Where one turn sends some rows of the set: a few examples, then the rows asked:
Z_117: [-23   2   2  36   6  -5  10 -24 -16  -4   8 -33   0 -16  12   5  -8  -3
  18  40  -6  33]
Z_326: [-31 -40 -15  34 -14  21   3   4  11  17 -49 -19 -34  -5 -12   8 -32 -16
  10 -19 -31  -1]
Z_927: [-34 -42 -18  16  -2  26  12 -13   7  19 -40 -18 -26   1 -12  16 -28 -28
  18 -24 -43  -3]
Z_726: [-28 -38  -5  28  -5  18  22   1   2  32 -46 -26 -25   3   1  19 -28 -15
  18 -27 -39   4]
Z_25: [-22 -23 -16  48 -17  17  28 -13 -11  21 -43 -26 -13   9  15   0 -11  -9
  -9 -19 -43   1]
Z_276: [-13  14  -9  21  22   6  26 -50 -27   7  -9 -19  -7 -32  -6 -42 -23 -14
  12  20 -19  22]
Z_618: [-42 -14  -5  12  31   9  -1  -3   8  20 -23 -10 -38 -22 -18   3 -52 -19
  41  15   0  18]
Z_579: [-26  -2  -4  25  12  -1  10 -37 -15  -8  13 -32   2 -16   8   7  -4 -14
  24  40 -11  31]
Z_22: [-41 -14   2   6  39   8  14  -7   1  30 -22 -14 -28 -18  -9  13 -47 -19
  48   9  -7  22]
Z_85: [ -8  17  -1  29  18   3  30 -41 -28  13 -13 -21  -6 -32   1 -42 -22  -7
  10  18 -17  26]
Z_377: [-38 -10   8  19  29   4   9   7   4  32 -29 -15 -32 -20  -7   6 -51  -9
  42  12   2  24]
Z_466: [-28 -28 -28  29  -6  24  26 -35 -11  13 -35 -20 -12  10   4   3  -7 -25
  -1 -19 -51  -6]
Z_433: [-27 -26 -32  44 -20  22  10 -21  -3   4 -42 -18 -23   4  -3  -8 -14 -18
 -13 -11 -40  -7]
Z_50: [-10  16  -7  31  14   5  21 -42 -24   6 -13 -17 -11 -35  -5 -45 -24  -8
   6  22 -13  25]
Z_758: [-25  -1  -8  33   5   0  -1 -29 -12 -16   9 -29  -4 -20   3   0  -9 -11
  16  46  -5  28]

Z_85 goes to Z_276
Z_726 goes to Z_927
Z_22 goes to Z_618
And these:
Z_433 goes to Z_25
Z_758 goes to Z_117

Where one turn sends some rows of the set: a few examples, then the rows asked:
Z_184: [ -4  17   4  21  -3 -26   9 -15  42   5   7 -16 -18  -8 -21  20  -2  32
  10 -43 -29   2 -10  -2   6 -15 -20  28  -2  -4 -11  35  -1  -5 -34  11
 -12 -32  10   3   4  -5  -8 -14 -15   5  -2  21 -30 -28  -5  51  18 -38
  -7  15  33 -59  -9   7 -17  13  -8  26 -20 -30  22]
Z_182: [ 18  27 -11   5   4  -8  11  14   9  -6  -3 -10  -2  -1  -6 -10  -2  10
  10 -21   5   0  -2  34   7  -3 -15  20  23  19 -46   0 -16 -16 -22  31
  12 -26 -16  20 -12  -6 -14 -24 -12 -38 -13  22  -5  -3 -32 -30  19 -28
  27  10  37  22  -7   1  -8  30  24  15  25   5   3]
Z_778: [ -6  18 -12   4  29 -14 -11   0   8  45   7 -13 -13  23 -43 -44  17  -6
 -20 -23 -23 -31 -14  23  15 -30   3 -18  -3   8 -25  26  17   5  -8  35
 -26   0   0  -5  -9   2  14 -23 -23   5 -17  29 -31  -5 -23  -2   9  13
  28  17  21  -7  19 -12  24  12   1   8 -34   4  -7]
Z_438: [ 35  10 -16   4   3 -15   6   7  18 -11   2 -14   3  11 -11  -1  -4   3
  16 -26  -3   6  19  11  -6  -5 -30 -17  13  15 -57   4 -17  13 -33  11
  17 -14 -12  24  -7  -8   7 -40  10 -13 -10  11 -29  -3 -43 -13  32 -45
  19 -10  42  -9 -10   9   7  28  12  17  21  -8  -9]
Z_485: [ 11   9  16  -6   1  17  17   1  35 -12  26   1  -9  13   1   0   0  16
  21 -36 -34  11  29   5  14 -14 -34 -17   7  30 -41   7   9  34 -11  14
   0 -23 -16  15  10   3   9 -33   7  -4 -33  11 -37 -26 -39 -30   2 -42
  28 -17  39 -13  14  18  -7  12  11   1  28  -2  27]
Z_938: [ 22  18 -20   9   3 -19   8  16  12  -7  -4 -15   1   5  -9 -11  -8   9
  15 -25  -2   6  13  20 -11   3 -30   3  25  16 -53  -3 -16  -3 -32  21
  15 -15 -10  15 -16  -4  -5 -33 -14 -29   2   9 -18  -6 -44 -21  19 -39
  24   4  41  12  -2  16  -7  28  25  18  22  -4  -5]
Z_619: [ -1  13  14  -3  -5  25   8   3  37 -14  22 -15   0  14  12 -20   4  20
  22 -43 -30  20  21  14  17 -12 -25 -11  24  22 -36   8   6  23 -19  25
  -2 -22  -9  13  10   0   4 -21  -7 -17 -28  16 -30 -34 -42 -17  -1 -38
  27 -11  36  -3  33  29 -23   9  15 -12  21 -14  37]
Z_294: [-16  20  10  19  -9 -16  19 -17  33   9   0 -10 -26  -8 -17   4  -9  32
   2 -46 -24 -11 -23  -1   2 -20 -19  36   2  -6   0  34   2 -12 -37  18
 -11 -29  21  -1   0  -9  -4  -9 -17  12   5  17 -24 -37 -11  53  22 -38
  -4  11  37 -40   4   1 -19  16  -9  17 -11 -26  20]
Z_451: [ -8   0 -13  15 -17 -10 -10   7  13  17  -1  -6 -15  23 -27 -31  54  15
  12 -21 -16  -9 -25  23  48 -19 -14 -14   6  34 -53  44  30   0  12  30
 -26 -21 -27  20  -3   7  -2   3  -4  -4 -11  24 -29 -13 -10   1  -6   2
   9  14  25 -18  15 -20   8   9 -32 -17 -15 -19   6]
Z_23: [ -2  13 -14  -1   0  -4  -1   0   2  51  13 -14  -6  46 -37 -39  24  -8
 -13 -27 -30 -28 -11   8  29 -32  -3  -9 -17  13 -31  19  27  -3  -1  26
 -29 -14   5  -7  -2   1  11 -18 -22   8  -6  30 -33 -20 -23   5  11   2
  29  16  18 -29  30 -30   1   8 -11  17 -28   5  -6]
Z_389: [ -7   4  -7 -17  -1  11   8   8  19  24  16 -21   5   7   2   4   7   0
  19 -12  -5  -2  -8  14  16 -54 -17   0  30  14 -52   1 -10   9 -24  28
   5 -29  -2  -5  23  -8 -24   0 -21 -24  -1  44 -40   5 -58 -31  14 -21
   3  -4  56 -18  -3  -6 -16 -22  -3   8  24  -6  17]
Z_107: [ -4  30  22  30  -1 -21  12 -10  34 -16   8 -18 -32 -23 -31  -4 -10  29
   7 -54  -2 -37 -33   2 -13 -12 -11  19  -9  -2  -5  28   8  -9 -12  11
 -17 -18  15  13 -11  -4   0   4 -13  34  12  19 -33 -40 -12  18   7 -29
  11  24  41 -28   5   8  -4  27 -10   6 -19 -17  33]
Z_634: [-12  26  -2   4  33   8  -5   7  17  43  23 -12  -6  22 -23 -35  16  10
 -26 -24 -39 -10 -18  33  30 -18   5  -9   7  11 -24  22  24  20   5  41
 -32   8  -5  -2 -11   5   6 -20 -24  -3 -20  18 -26 -16 -23   4  20  21
  13   2  13 -20  17 -24  21  16  -5   4 -23   2  -6]
Z_796: [ 21  10  -7   5 -11   5  -1   9  38 -30  10 -22  -2   3  11 -12   1  -1
  16 -34  -1   9  14  14   4  -5 -39 -30   1  21 -65   3   1   7 -14   6
   5 -15 -12  14   4   3  15 -15  24  17   3  31 -35  -4 -51 -35  14 -32
  13 -23  41 -15  20   7  35  28  11  12  12 -15 -13]
Z_173: [-57  31  14   0  43  -6  11 -14  39  -2  -5 -21  -7  34 -25 -33 -11   6
 -11 -46   7  -7 -21  43  34   6 -15  27  16  13 -11  31   5   6   2  -5
  -6 -22  20 -11 -13  11  11 -26   5   6  23  15 -30  10 -14   5  27 -27
  17   1  36 -21  36   2  11  22   0   6   3  -3   7]
Z_970: [-42  24   3  19  -4 -19  13  -4  34   7  -5 -13 -22 -21 -10  15 -16  26
 -12 -41 -15   3 -38  20  -3 -14 -36  41   0  -4 -16  23   6 -17 -15  12
  -7 -16   8 -10   0   1   0   6  -2  21  29  16 -20 -11 -15  37  25 -13
 -18   8  45 -30   3  -2   6  12   0  30 -12 -15 -10]
Z_171: [-10 -12 -18  21   4  -5 -11   9   6  42  -6   0 -23   9 -41 -24  39  19
   3 -18 -17  -4 -18  19  43 -28 -17   4  13  19 -46  44  19   9   3  27
 -20 -11 -22  31  -6   0 -16 -13 -13 -21 -27  23 -30   3  -2  -9  13   8
   5   4  32  -7  -5 -14  13  -7 -22  -3 -12 -10   1]
Z_669: [  3   2  -2  18 -14  -7   7   7   3  26   8  -4 -12  10 -16 -42  32  19
  14 -29 -31   3 -27  20  49  -6  -9  -2  -1  25 -35  38  25  -5 -10  39
 -30 -14 -32  37 -13   1 -15 -13  -4 -16 -24  30 -19 -13  -8  -8  13   1
   9  11  24   2   0 -24  25  16 -29   2 -20 -14  -2]
Z_714: [-45  31  30  15   2  -3   7  -7  40  -4  18 -20 -18 -25 -13  13 -15  30
   1 -50 -15 -11 -43  12  -9 -21 -22  15  -8  -4 -14  23  14   5   3  14
 -13  -9   3  -5   7   1   1  22   4  37  18  27 -39 -24 -15  16   2  -8
  -1  16  54 -21   8   9   6   0 -13  16 -26  -4  25]
Z_229: [  3  -1  -3 -19  -6   0  23  -3  31   9  16  -5  -2  10   7  17   1  -1
  22 -12 -32  11  14   6  15 -27 -42 -22  10  27 -60   9   3  30 -22  19
  11 -24  -2 -12  14   7   4 -16   3  -5 -10  15 -39   1 -60 -25  12 -38
   6 -19  51 -34   9   7  -8  -6  -1  15  31  -8   0]
Z_890: [  8  28  22  25   2 -35   9  -9  36 -19  15 -19 -26 -25 -32   4 -14  25
  19 -55 -13 -22 -23   2  -8  -3 -20  12 -24   7 -12  27  13  -6 -10   9
 -21 -18   2  22 -10   1   2  -6  -7  29   6  19 -32 -32  -9  13   4 -31
  12  34  31 -38   0  13  -3  26  -1  22 -26 -20  35]
Z_442: [ -8   2  -9 -15  -9   8  14   1  24  19  19 -21   9   7   9   6   4   3
  24 -11 -27  12   6   4  11 -37 -35 -10  19  13 -58  -1  -6  22 -28  23
  10 -23   5 -15  15   2 -18  -3 -15 -16   2  30 -43  -3 -66 -28  10 -31
   7 -10  59 -21   9  13 -16 -19  -2  18  23  -3  11]
Z_355: [ -3  18  20   1 -14  34   2   2  37 -15  19 -16  -2  23  21 -26  16  11
  16 -47 -10  13   7  26  28 -11 -14  -1  28  24 -39  10   9   5 -15  33
  -7 -31 -15  13  17   2  -2  -6  -4 -23 -31  26 -17 -24 -25 -13   1 -27
  29 -11  30  -4  29  10 -32   8  18 -17  21 -17  39]
Z_949: [ -4  -7 -13   8 -17 -18   0   2  -5  37   0 -12 -12   6 -34 -34  24   3
  14 -23 -19  -3 -39  29  48 -30 -12 -15 -12  20 -51  41  19   3  -5  35
 -17  -9 -18  37 -11  -4   2   0   6  -6 -10  28 -23   6 -26 -10  17   9
   5  21  33  -7  15 -19   9  -6 -33   3 -21 -17  -1]
Z_706: [  0  26 -25   3   3   6 -13   1   8  35  16 -18   2  37 -21 -35  32   3
 -22 -23 -34 -11 -16  28  37 -15  -3   3 -11  13 -31  15  25  -1   9  25
 -34   3   1   1  -8  11   0 -16 -17   7  -4  25 -26 -25 -22  11  29   6
  12   2   9 -29  28 -34  18  34 -10  16 -18   5 -13]
Z_901: [-27  19   1  17   3 -32  10  -5  39   4   1 -14 -21 -31 -12  27 -19  23
   2 -38 -27  14 -33  21   6 -11 -43  33 -13   3 -22  23   9 -13 -16  11
 -11 -19   0  -2  -2   4   1  -2   0  20  23  20 -20  -2 -18  26  20 -13
 -22  15  35 -45   0   1  14  12   3  42 -19 -24  -6]
Z_95: [-48  40  29 -11  40 -10  27 -13  24   4  17 -25  13  43 -25 -30 -15   5
   6 -44  -1 -16 -30  24  26   3   3  14   6   9  -6  24  -2  11 -10   7
  -3 -25  12 -14 -14   0  -3 -20   2   6  23  27 -42   3 -21  -4  18 -32
  28  16  51 -13  15  -1   4  15 -24  18 -13  11  19]
Z_807: [ 16  11 -14   8 -14   5  -3  11  34 -27   8 -35  -8 -12  13 -25   4  -4
  19 -35   6   2   1  21   5  -9 -41 -15   6  20 -66  -3   6  -2 -10   8
  -4 -10   5  14  -4   9   3  -1  -2  12  19  32 -31 -10 -66 -47  12 -26
   9 -12  35 -14  39  11  18  24  17   7  20 -20  -1]
Z_4: [ 12   9  -9  -3 -22   2  -6  -1  27 -19   2 -30 -13 -12  12 -31   8 -17
  18 -37  15 -14 -17  35  16 -22 -30  -5   5  29 -58  -1  11 -14 -11  19
  -9 -13   0  22   7  11  -3   6  -5   7  15  37 -24   2 -59 -47  18 -17
   6  -6  29 -14  41  -6  10  17  22  -2  28 -23  11]
Z_678: [-26  31  10  -1  39 -14  20 -19  31   5   6 -28  -7  31 -31 -33   2   4
   6 -33  10 -37 -23  11  27   0  -4  25  10  14 -11  27   0   3  -4 -10
 -13 -26  31 -16 -19   9 -19 -23 -22  11  29  28 -49  -2 -25 -12  28 -41
  17   5  44 -40  12 -13  14  26 -25  15   6   4  16]
Z_364: [-35  23  24  16   8 -10  -5  -3  50 -12  21 -23 -12 -20 -17  19 -10  28
   9 -52 -18   2 -29  12  -3 -21 -28   6 -11   0 -22  25  14  10   2   7
 -15 -14  -8   0  15   2   4  11  10  35  13  29 -45 -14 -12  16  -5 -10
  -4  20  47 -39   1  18  12  -3  -4  20 -37 -16  28]
Z_857: [-37  19  17  -8  32   3  22 -25  36  11  11 -31  -4  26 -13 -44 -13   0
   0 -49  -7  -8 -25  22  46  -4  -5  26   7   5   0  31   3   7 -23  -1
 -17 -22  36  -6 -10   3  -5 -25  -6   8  18  30 -36  -1 -29   3  45 -35
   6 -10  34 -42  36 -10  12  16 -19  10   4 -16  12]

Z_184 goes to Z_890
Z_355 goes to Z_4
Z_938 goes to Z_619
And these:
Z_23 goes to Z_778
Z_857 goes to Z_678
Z_107 goes to Z_714
Z_796 goes to Z_229
Z_949 goes to Z_171

